First come named turns, each shown by rows before and after it. For each pair of rows after them, which turns, in which order, take the first row to the second? The first pair is done for you.
z_775:
[-5  2  7 10 -8  6 -5 -4 -4  0] => [-6  6  9  8 -7  4 -4  1  3 -1]
[  2  -4  -4 -28  20 -13   2  15  14  -3] => [  3 -22 -20 -18  15 -14  -4  -3  -5  10]
[ 16 -12 -15 -11  14   2  -3  31 -24 -21] => [ 10 -18 -20  -5   4 -12   2  42  14  -9]
[ -3  11  18  12 -14   9 -15  -6  27  -5] => [  3  -4   8  18 -15  13 -20 -26  -1   1]
z_822:
[  9  13  10 -13  18   9   6  24  -2  -9] => [ 12   0   2  -9  15   5   2  27 -20  -4]
[  9   8  -7   3  -8  -8  -2 -30   3  10] => [  7  18  -2  -1  -3  -5  -1 -30   5   5]
[ 8 21  7 -8 12 10 10 -9 13 -5] => [  9  15   5 -11  15  15   9  -2  -8 -12]
[ -9  19  33  13 -16   7  -7  -1  -9 -11] => [ -9   9  30  15 -17   4 -11   3 -22 -11]
z_114:
[-14  12   9  -7   7  -2   2  19  16  -8] => [ -7  -3  -7 -14  21   5   4  12 -14  -8]
[  0 -13  -4  -4  -2   4   5 -12  35   4] => [  2 -10  -7 -16  10   4  11   3  30  -2]
[ 4 -5 -2  2 -2  3 -2 -6 -9  3] => [  0  -2   5   6 -10   0  -3  -4   2   3]
[ -2  -2  -1   2  -6 -15   6 -26  11  14] => [ -6   8   4  -9   2 -17  13  -4  26   4]
z_293:
[  3  14  10  -6  10   5  -5   2   3 -10] => [  0   7  10   7  -5   5 -11 -12  -6  -3]
[  5   5   7   2  -5   5   0 -11   5   3] => [ 5  6  7 -3 -1  5  4 -7 10  2]
[ -6 -29 -26  19   0 -12  -5   3 -19   2] => [ -4 -25 -32   6  12 -14   6  20   3   4]
Now pairs of rows:
Between the rows of a pair lie 2 to 3 turns.
[-6 16 14  3 12 15 -1 -8 -4 -2] => [-4  8  3 -8 18  7  7 17  8  2] : z_775, z_114, z_822
[  2  30   7 -14  11  20   7 -24  -4 -11] => [ -5  16  -2  -2  -5   4  11 -22  37  10] : z_114, z_775
[  0 -28  -9   4  -8 -20   0   9  21  21] => [ -8  11  33  14 -20  -4 -12  -6  15  -4] : z_775, z_114, z_114
[ -3  19  12 -14   9   3   4  -7  28   6] => [ -8  16  22   4 -10  -5  -5  -5  23   6] : z_822, z_293, z_775
[-11  -3 -11 -17  18   4  13  21  26   3] => [ -7   7  -1 -24  28  14  11  18  -1 -12] : z_775, z_775
[ 11 -12  -2  -6  20 -11  10  20  18   3] => [ 12 -18 -11  -4  19 -10  11  13  14  10] : z_114, z_775, z_775
[ -1   2   2  -4  -4  -1   4 -25  24  12] => [  1  13  11 -22  13   5   8   4  14  -8] : z_114, z_822
[ -8  10   7   9 -17 -12  -7  29  26  -8] => [  8 -26 -32  11  -6  -6  -6  -7 -13  15] : z_114, z_114, z_822
[-11   9  20  -6  11 -12  -2  13  22   3] => [ -4 -15  -8   0  14  -7  -6 -22  -9  20] : z_114, z_114, z_822
[  2   9  13  -8   5  11   0 -12 -23 -11] => [-4 18 26  1 -6  6  0 -9 -1 -9] : z_114, z_114
[ -3   9   0 -13  19   4   6  35   5 -10] => [  5 -18 -16  -3  14   4  -3  14 -30   1] : z_775, z_775, z_822
[-17  16  18  17 -21   5 -15   6   3  -5] => [-14  11  19  16 -19   5 -17  12 -14  -8] : z_822, z_822
[  7 -18 -26   0   3  -2   1   4  -3  12] => [ -1   2 -10   7  -9  -1   2  -6  28  11] : z_114, z_822
[ -4   5   9  -8  15  -9   2  28   1 -11] => [  1   0  -2  -2  16   2  -2  -8 -30  -9] : z_775, z_822, z_775
[  0 -21 -15  11  -7   2   1  -6 -13   8] => [ -4  12   8  -2   7  18   4  -2 -17 -15] : z_822, z_775
[ -1  -3  -2  21 -14  11  -2 -46  -8   6] => [ -3  22  14 -16  16   8  18  25  16 -18] : z_114, z_114
[ -2   4   6  10  -6   2  -7   6 -13  -7] => [-3 -3 -3  6 -4 -7  0 13 15  5] : z_822, z_822, z_293
[ -5   1  -3  23 -15   2   0 -22  -5   3] => [ -3  13   5  16  -9   9  -2 -20 -17  -8] : z_775, z_775, z_775
[  1   2   3 -13   8   4   7  11 -32 -16] => [ -4  -7   2  -9  -3 -12   9  36  -3  -8] : z_822, z_775, z_822
[  2  -7   1 -16  14  -8   0  44 -17 -14] => [  7 -24 -28 -15  16 -14  10  22  15  14] : z_114, z_822, z_293
[  8 -18 -21   1  -1  -1   6  -5 -10  12] => [ -2   7  14  15 -21   3  -5  -6  -1  -3] : z_775, z_293, z_114
[ -2  14   4 -14  18   4   7  12   3 -11] => [  1 -13 -11  -6  15  -2   0  15 -20  -4] : z_822, z_822
[  2 -30 -23   8  -1  -6  -3   3 -15  16] => [  7  -8 -18 -13  23  10   5   5 -28  -4] : z_293, z_822, z_775
[  6  -6 -12 -12  14   2   9   3  -7   3] => [ -2   3   4   8 -11   1  -1 -18   7   7] : z_293, z_114, z_822
[  2  24   4 -10  17  10   3  -4   1 -14] => [  1   6  -2   7   4   8  -8 -24 -21  -7] : z_822, z_114
[ 11 -10  -5  -8   5   3  -4   1 -38  -9] => [ 12 -26 -23 -13   8  -9   4  14 -11   5] : z_775, z_114, z_822
[  8   8  -4   5  13 -14   7   6  32  -5] => [ 13  -1 -15  -2  23 -12  12   9  21  -2] : z_822, z_114, z_775
[  0 -12  -1  16 -14  -7  -3  -3   5   8] => [  2 -13  -5  16 -11  -4  -2  -9  -6   8] : z_114, z_775, z_822
[  2 -22   0   3  -3   1 -11  -6 -37  -4] => [ -3 -11 -10   1  -5  -8   4 -12  33  16] : z_293, z_822
[-7 19 24  1 -7  0  3  9 19 -6] => [ -3  -1   6  13 -16  -2  -2 -22  14  14] : z_775, z_822
[ -1  -2  -9   6   1   6  -4 -20  -5   9] => [-2 13  1 -6  7  3  3 10 17 -3] : z_114, z_114
[  0  15   9  -4   3   5   1  15  11 -13] => [  5  -6   1  -1   2   3  -3  22 -14 -10] : z_822, z_822
[  1 -30   7  11  -6 -11   1 -16   1  14] => [ -1 -12  24  -7   9 -10   6  23  -3  -9] : z_114, z_293, z_822
[ -5  18  14  -3  -6   2   0   3   6 -10] => [ -7  13  10   4 -13  -3  -1  -3  17   0] : z_293, z_293
[ -3 -16  -9   1  -3 -10   0  -5  -3   6] => [-7  0  3  0 -7 -8  1 -3 18  1] : z_114, z_822
[ -2   2  -8   9   4   6  -6 -21   7  10] => [ -6  13   5  12  -3   6  -7 -11  18   3] : z_114, z_775, z_114
[  0   1   2  -4   9   6  -1  15 -26 -13] => [ -9   4   0  15 -15   1  -2 -16  19   7] : z_293, z_822, z_822
[-4  6  5 -9  6  0 12 25 10  1] => [ -2 -12  -9   2  -2  -6   9  15  17  16] : z_775, z_775, z_775
[-7 26 23 -6 -6  0 -1 -3 20 -6] => [  8   0 -18 -25  20  -2  13  -1   6  10] : z_775, z_293, z_114
[  6  -6 -18   0   9  -2   7   0 -12   7] => [  0  17   0   2   5   7   3 -17 -10  -3] : z_114, z_822, z_775
